128 stands for zero in the data rows.
Here are some points, one per row:
[117, 149, 140, 139, 133, 131, 109, 150, 60, 136, 148, 110, 139, 134, 133, 116, 105, 149, 98, 169, 119, 164, 111, 116, 132, 121, 118, 130, 141, 96, 157, 137, 156, 124]
[135, 116, 159, 149, 150, 139, 161, 141, 170, 131, 126, 86, 140, 129, 109, 167, 103, 134, 108, 120, 147, 165, 158, 120, 179, 127, 104, 98, 192, 133, 120, 107, 123, 112]
[127, 137, 108, 132, 80, 113, 133, 133, 182, 153, 131, 89, 136, 134, 112, 83, 165, 102, 137, 169, 143, 156, 124, 100, 121, 120, 122, 129, 126, 107, 129, 120, 105, 121]
[187, 112, 116, 112, 117, 123, 123, 123, 110, 177, 128, 137, 56, 128, 145, 125, 135, 133, 129, 141, 169, 85, 126, 158, 121, 148, 106, 100, 129, 137, 123, 133, 112, 100]
[100, 109, 139, 78, 131, 172, 138, 194, 123, 109, 124, 144, 127, 127, 109, 153, 130, 120, 111, 135, 156, 108, 90, 152, 134, 118, 120, 128, 140, 121, 100, 127, 133, 147]
[128, 218, 137, 101, 116, 138, 120, 128, 112, 130, 111, 118, 97, 142, 99, 144, 115, 137, 98, 133, 93, 127, 163, 109, 149, 119, 121, 142, 111, 90, 157, 131, 139, 127]
[140, 80, 95, 117, 128, 108, 139, 164, 122, 116, 125, 112, 156, 136, 151, 141, 108, 148, 89, 116, 117, 112, 99, 89, 147, 132, 152, 116, 126, 105, 158, 111, 86, 185]
[117, 144, 113, 148, 132, 117, 145, 128, 122, 126, 158, 140, 118, 88, 66, 148, 130, 131, 143, 146, 128, 113, 86, 94, 81, 141, 140, 76, 148, 168, 136, 142, 135, 152]
[119, 144, 97, 80, 165, 135, 98, 113, 126, 109, 156, 112, 125, 131, 113, 156, 119, 97, 127, 114, 125, 127, 127, 138, 148, 169, 127, 120, 128, 151, 143, 126, 101, 148]
[93, 119, 144, 129, 113, 123, 135, 125, 118, 133, 115, 136, 141, 132, 149, 136, 129, 120, 112, 125, 156, 114, 181, 141, 95, 104, 155, 114, 145, 117, 100, 106, 113, 164]
[118, 95, 172, 120, 129, 32, 129, 128, 127, 86, 116, 125, 150, 148, 131, 162, 116, 123, 115, 142, 129, 115, 139, 122, 101, 138, 109, 69, 104, 128, 131, 117, 128, 82]
[119, 144, 127, 100, 146, 143, 134, 148, 112, 115, 76, 142, 112, 117, 112, 79, 138, 120, 181, 84, 149, 135, 131, 115, 140, 125, 118, 87, 135, 134, 137, 112, 128, 143]
[109, 132, 120, 115, 118, 138, 148, 154, 148, 118, 119, 124, 99, 137, 133, 97, 150, 124, 99, 174, 119, 120, 146, 106, 203, 147, 143, 150, 125, 174, 123, 121, 154, 111]
[117, 150, 132, 107, 134, 143, 135, 89, 164, 118, 123, 96, 110, 149, 130, 153, 134, 151, 176, 109, 111, 116, 90, 112, 151, 107, 124, 190, 136, 141, 119, 97, 112, 135]
[135, 100, 169, 164, 140, 129, 110, 102, 159, 119, 106, 120, 96, 108, 135, 126, 113, 153, 116, 116, 97, 124, 103, 129, 148, 111, 120, 92, 116, 111, 131, 92, 157, 168]
[97, 140, 128, 157, 95, 133, 105, 147, 139, 139, 110, 129, 121, 141, 98, 74, 112, 165, 123, 146, 108, 124, 167, 161, 98, 87, 124, 128, 122, 154, 141, 124, 87, 117]
[135, 118, 100, 153, 142, 139, 98, 116, 110, 141, 130, 117, 140, 122, 104, 140, 133, 128, 110, 113, 142, 118, 134, 129, 190, 132, 113, 145, 132, 114, 116, 108, 117, 95]
[119, 125, 98, 144, 149, 147, 173, 125, 132, 124, 110, 86, 113, 114, 114, 139, 77, 143, 95, 79, 116, 128, 144, 105, 50, 127, 148, 164, 135, 154, 124, 103, 128, 79]
[137, 124, 110, 151, 126, 136, 79, 143, 175, 119, 135, 166, 144, 133, 140, 145, 108, 167, 112, 157, 184, 133, 82, 131, 108, 115, 161, 109, 108, 128, 130, 136, 141, 113]
[140, 199, 116, 128, 130, 127, 156, 100, 102, 119, 136, 103, 128, 123, 162, 125, 145, 121, 105, 136, 155, 128, 124, 139, 145, 81, 141, 155, 74, 125, 102, 128, 157, 138]
[127, 105, 124, 145, 175, 124, 103, 120, 108, 77, 119, 125, 81, 84, 116, 127, 127, 107, 167, 152, 114, 74, 113, 139, 149, 117, 136, 173, 162, 93, 132, 113, 132, 103]
[132, 97, 144, 112, 107, 137, 140, 56, 91, 131, 142, 129, 100, 78, 116, 107, 105, 127, 127, 144, 146, 202, 125, 96, 121, 89, 121, 132, 129, 172, 99, 138, 119, 121]
[108, 122, 95, 105, 138, 123, 115, 169, 144, 164, 147, 119, 160, 130, 139, 109, 142, 99, 148, 146, 105, 131, 133, 151, 69, 87, 113, 125, 159, 124, 116, 115, 163, 122]
[137, 135, 136, 135, 128, 112, 117, 127, 161, 117, 87, 167, 116, 180, 143, 129, 57, 67, 107, 152, 140, 156, 143, 147, 113, 117, 140, 150, 146, 140, 158, 140, 133, 168]
[76, 127, 123, 136, 124, 148, 124, 129, 116, 117, 106, 121, 103, 125, 181, 95, 147, 124, 114, 99, 108, 122, 137, 103, 117, 134, 121, 97, 132, 116, 96, 127, 132, 119]
[149, 147, 174, 98, 138, 146, 96, 119, 131, 123, 124, 132, 186, 102, 154, 134, 101, 138, 123, 133, 144, 110, 127, 132, 124, 135, 103, 105, 125, 121, 133, 125, 104, 110]
[113, 151, 160, 154, 127, 126, 127, 148, 116, 203, 108, 118, 128, 127, 179, 137, 119, 108, 158, 123, 111, 103, 130, 92, 131, 153, 158, 125, 139, 138, 167, 144, 134, 111]
[159, 114, 171, 149, 112, 142, 93, 209, 125, 117, 196, 114, 106, 165, 132, 121, 159, 125, 128, 131, 108, 172, 135, 131, 98, 170, 146, 143, 117, 129, 106, 132, 116, 151]
[143, 135, 109, 143, 129, 127, 137, 157, 132, 118, 165, 147, 116, 146, 176, 136, 112, 98, 134, 130, 134, 117, 132, 29, 149, 112, 125, 156, 116, 102, 103, 129, 100, 104]
[91, 116, 121, 126, 141, 137, 137, 110, 141, 104, 145, 121, 112, 124, 157, 133, 194, 170, 117, 129, 146, 169, 157, 132, 94, 148, 110, 157, 131, 99, 223, 137, 121, 123]
[133, 142, 114, 119, 118, 107, 144, 125, 130, 142, 129, 164, 154, 84, 126, 78, 102, 161, 136, 114, 128, 142, 109, 144, 111, 230, 104, 173, 133, 111, 115, 129, 152, 120]
[133, 107, 105, 169, 119, 141, 135, 134, 110, 120, 114, 127, 148, 135, 149, 170, 137, 112, 154, 125, 123, 112, 127, 156, 133, 155, 49, 158, 85, 197, 132, 137, 165, 145]
[55, 111, 130, 137, 127, 117, 136, 113, 121, 135, 155, 81, 117, 135, 126, 103, 110, 125, 109, 96, 132, 101, 98, 175, 187, 109, 120, 140, 136, 121, 127, 159, 117, 137]
[142, 130, 155, 138, 136, 109, 161, 158, 150, 124, 88, 118, 138, 82, 106, 119, 162, 135, 144, 123, 128, 132, 128, 134, 147, 126, 153, 147, 106, 122, 126, 191, 113, 114]
[148, 148, 140, 141, 133, 127, 138, 117, 109, 116, 146, 113, 137, 119, 120, 149, 142, 135, 147, 142, 159, 112, 150, 143, 123, 153, 123, 132, 143, 110, 96, 146, 123, 188]
[155, 134, 173, 159, 143, 119, 121, 91, 110, 125, 135, 192, 147, 169, 133, 151, 148, 138, 167, 135, 147, 142, 100, 158, 122, 137, 170, 103, 150, 155, 135, 111, 141, 127]
[157, 127, 35, 129, 137, 123, 162, 133, 108, 110, 116, 129, 139, 154, 137, 128, 154, 112, 145, 123, 111, 172, 103, 166, 140, 139, 142, 91, 110, 128, 129, 103, 124, 128]
[132, 104, 110, 95, 125, 141, 141, 103, 141, 140, 136, 104, 146, 134, 154, 115, 90, 158, 168, 182, 105, 143, 153, 131, 128, 138, 158, 108, 122, 140, 109, 149, 123, 123]
[128, 95, 147, 138, 139, 139, 82, 56, 122, 160, 114, 108, 147, 152, 66, 106, 137, 81, 105, 122, 137, 135, 130, 94, 99, 134, 142, 176, 103, 124, 138, 112, 150, 138]
[136, 128, 115, 128, 0, 128, 132, 116, 123, 108, 123, 143, 143, 130, 129, 129, 143, 111, 112, 85, 120, 122, 112, 139, 131, 126, 132, 144, 167, 140, 142, 113, 117, 102]
[140, 133, 141, 128, 147, 151, 184, 99, 122, 137, 147, 169, 137, 158, 106, 96, 152, 107, 104, 149, 81, 107, 129, 141, 115, 136, 99, 112, 113, 117, 125, 136, 92, 123]
[135, 119, 135, 118, 130, 118, 113, 132, 139, 157, 153, 169, 127, 6, 142, 157, 134, 127, 112, 125, 107, 141, 161, 154, 151, 108, 136, 119, 98, 137, 133, 93, 126, 152]
[143, 124, 127, 136, 161, 122, 84, 135, 111, 140, 120, 157, 162, 139, 88, 153, 151, 162, 121, 89, 127, 103, 132, 142, 127, 128, 149, 105, 122, 123, 114, 167, 126, 109]
[139, 114, 121, 99, 96, 143, 167, 122, 149, 139, 163, 129, 112, 153, 109, 149, 126, 121, 166, 77, 133, 93, 131, 136, 130, 107, 128, 115, 112, 85, 157, 148, 181, 126]
[134, 134, 129, 129, 147, 92, 102, 138, 121, 137, 95, 187, 133, 162, 113, 161, 116, 156, 190, 143, 120, 126, 119, 148, 115, 125, 122, 125, 96, 100, 74, 156, 133, 133]
[158, 134, 133, 99, 152, 124, 129, 120, 144, 107, 132, 114, 144, 147, 151, 86, 155, 118, 101, 92, 111, 137, 147, 111, 125, 106, 121, 131, 160, 156, 127, 160, 140, 131]
Along one direction, these points spread out more than along any other. Take the direction at right angles to it along which they spread out most. Go by this last direction. How many in every 100 of the points above lie lower along it than each point below? Answers are rounded to whole numbers. More than half of the points above lie lower than the first one.
[137, 124, 110, 151, 126, 136, 79, 143, 175, 119, 135, 166, 144, 133, 140, 145, 108, 167, 112, 157, 184, 133, 82, 131, 108, 115, 161, 109, 108, 128, 130, 136, 141, 113] 83
[117, 150, 132, 107, 134, 143, 135, 89, 164, 118, 123, 96, 110, 149, 130, 153, 134, 151, 176, 109, 111, 116, 90, 112, 151, 107, 124, 190, 136, 141, 119, 97, 112, 135] 7
[91, 116, 121, 126, 141, 137, 137, 110, 141, 104, 145, 121, 112, 124, 157, 133, 194, 170, 117, 129, 146, 169, 157, 132, 94, 148, 110, 157, 131, 99, 223, 137, 121, 123] 80
[157, 127, 35, 129, 137, 123, 162, 133, 108, 110, 116, 129, 139, 154, 137, 128, 154, 112, 145, 123, 111, 172, 103, 166, 140, 139, 142, 91, 110, 128, 129, 103, 124, 128] 43
[128, 218, 137, 101, 116, 138, 120, 128, 112, 130, 111, 118, 97, 142, 99, 144, 115, 137, 98, 133, 93, 127, 163, 109, 149, 119, 121, 142, 111, 90, 157, 131, 139, 127] 39
[137, 135, 136, 135, 128, 112, 117, 127, 161, 117, 87, 167, 116, 180, 143, 129, 57, 67, 107, 152, 140, 156, 143, 147, 113, 117, 140, 150, 146, 140, 158, 140, 133, 168] 91
[119, 144, 97, 80, 165, 135, 98, 113, 126, 109, 156, 112, 125, 131, 113, 156, 119, 97, 127, 114, 125, 127, 127, 138, 148, 169, 127, 120, 128, 151, 143, 126, 101, 148] 9
[148, 148, 140, 141, 133, 127, 138, 117, 109, 116, 146, 113, 137, 119, 120, 149, 142, 135, 147, 142, 159, 112, 150, 143, 123, 153, 123, 132, 143, 110, 96, 146, 123, 188] 26
[117, 149, 140, 139, 133, 131, 109, 150, 60, 136, 148, 110, 139, 134, 133, 116, 105, 149, 98, 169, 119, 164, 111, 116, 132, 121, 118, 130, 141, 96, 157, 137, 156, 124] 70
[139, 114, 121, 99, 96, 143, 167, 122, 149, 139, 163, 129, 112, 153, 109, 149, 126, 121, 166, 77, 133, 93, 131, 136, 130, 107, 128, 115, 112, 85, 157, 148, 181, 126] 20
[159, 114, 171, 149, 112, 142, 93, 209, 125, 117, 196, 114, 106, 165, 132, 121, 159, 125, 128, 131, 108, 172, 135, 131, 98, 170, 146, 143, 117, 129, 106, 132, 116, 151] 98
[97, 140, 128, 157, 95, 133, 105, 147, 139, 139, 110, 129, 121, 141, 98, 74, 112, 165, 123, 146, 108, 124, 167, 161, 98, 87, 124, 128, 122, 154, 141, 124, 87, 117] 96
